Each row has a name. Each piece below is followed by the name of the row it came from, unless a question asks for something else. Each question is about the rows just above it. Places in a row count from 0.

-.80; .02; .43; -.45  A
-.65; .51; -.45; .43  K
.38; .21; .38; .25  B
-.12; .51; -.45; .43  T
-.47; -.09; .61; .00  P
-.63; -.22; .52; -.04  Z
Table of tags by key:
.44 -> J_243
.21 -> J_265
.51 -> J_943
.52 -> J_144
.43 -> J_298
The tag of T, keyed by place 1: : J_943
find: .43; -.45 : A
find: -.12; .51; -.45; .43 : T
find: -.65; .51; -.45; .43 : K
find: .38; .25 : B
Which row holds -.12; .51? : T
find: .38; .21; .38 : B

.69; -.16; .93; -.15; -.06; .91; .95; -.13; -.08; -.13; .56; .41; -.14; -.09; -.06; .48; -.26; .65; .68; .41; .80; .54; .30; -.23; .69; .96 = V
.11; .09; .08; -.18; .13; -.46; .24; -.27; -.21; .94; .16; .58; .04; .38; -.14; -.22; -.13; -.22; .20; -.50; .08; -.12; -.53; -.25; .25; .05 = G
-.10; .08; .38; .31; -.44; .43; .29; -.20; .40; .04; .16; .58; .94; .20; .22; -.21; -.06; .37; .32; .51; .25; .40; .54; -.06; .24; .40 = C
key -> tag
.20 -> J_271
.39 -> J_764
.38 -> J_541
.21 -> J_438
.16 -> J_78
The tag of G, keyed by place 13: : J_541
find: .93; -.15; -.06; .91; .95; -.13; -.08; -.13; .56; .41; -.14 : V
Where in the named rows is .09? : G, 1
find: .94; .16; .58; .04 : G

.20; .04; -.30; -.35; .27; -.73; .22; -.94; -.81; .38; .32; .57; -.01; -.46; .10; -.17; -.52; -.65; .13; .05; -.05; -.64; -.07; .00; -.05; -.03; -.02  U
.35; .86; .90; -.99; .15; -.73; .38; .48; -.03; -.16; -.39; -.72; .18; -.24; .22; .47; .50; .37; -.32; -.66; -.38; .63; .56; -.60; -.92; -.56; .37  D
.13; .05; -.04; -.35; .27; -.23; .22; -.94; -.81; .38; .32; .57; -.01; -.46; .10; -.17; -.52; -.65; .13; .05; -.05; -.64; -.07; .00; -.05; -.03; -.02  H
.20; .04; -.30; -.35; .27; -.23; .22; -.94; -.81; .38; .32; .57; -.01; -.46; .10; -.17; -.52; -.65; .13; .05; -.05; -.64; -.07; -.19; -.60; .90; -.71  Y
tags:
-.03 -> J_971
-.16 -> J_885
.91 -> J_255
.90 -> J_888
-.17 -> J_779
-.53 -> J_785
-.52 -> J_353
Join Y by its entry at place 25: : J_888
find: .20; .04; -.30; -.35; .27; -.73; .22; -.94; -.81; .38; .32; .57; -.01; -.46; .10; -.17; -.52; -.65; .13; .05; -.05; -.64; -.07; .00; -.05; -.03; -.02 : U
Where in the named rows is -.32? : D, 18
.20; .04; -.30; -.35; .27; -.23; .22; -.94; -.81; .38; .32; .57; -.01; -.46; .10; -.17; -.52; -.65; .13; .05; -.05; -.64; -.07; -.19; -.60; .90; -.71 is in which row? : Y

-.60; -.59; -.11; .48; .69; .42; -.02; -.21; -.06; .13; .02; -.33; -.54; -.31; .21; .55; .43; -.01; -.30; -.19; .13  X
-.38; .22; .65; .58; .16; -.17; -.15; .07; .11; -.16; -.48; -.47; -.04; .44; -.49; -.09; .41; .55; .24; -.18; -.30  R
.04; .06; -.23; -.59; -.61; -.16; .44; .69; .44; .56; -.21; -.07; .13; .04; .55; .21; -.21; -.30; -.02; .26; .19  M
.04; .06; -.23; -.59; -.61; -.16; .44; .69; .44; .00; -.21; -.07; .04; .13; -.31; -.53; -.34; .17; .54; .45; .02  E
.00; .57; .71; .39; -.01; -.13; .03; .08; -.17; -.55; -.64; -.25; .36; .69; .50; .06; -.09; -.10; .11; -.01; -.25  W
-.10 is at row and place : W, 17
Row and place of .56 in the named rows: : M, 9
The row with .13; .04 is : M
Table of tags by key:
-.16 -> J_41
-.21 -> J_683
-.34 -> J_325
Join E by its entry at place 16: : J_325
Where in the named rows is -.06? : X, 8

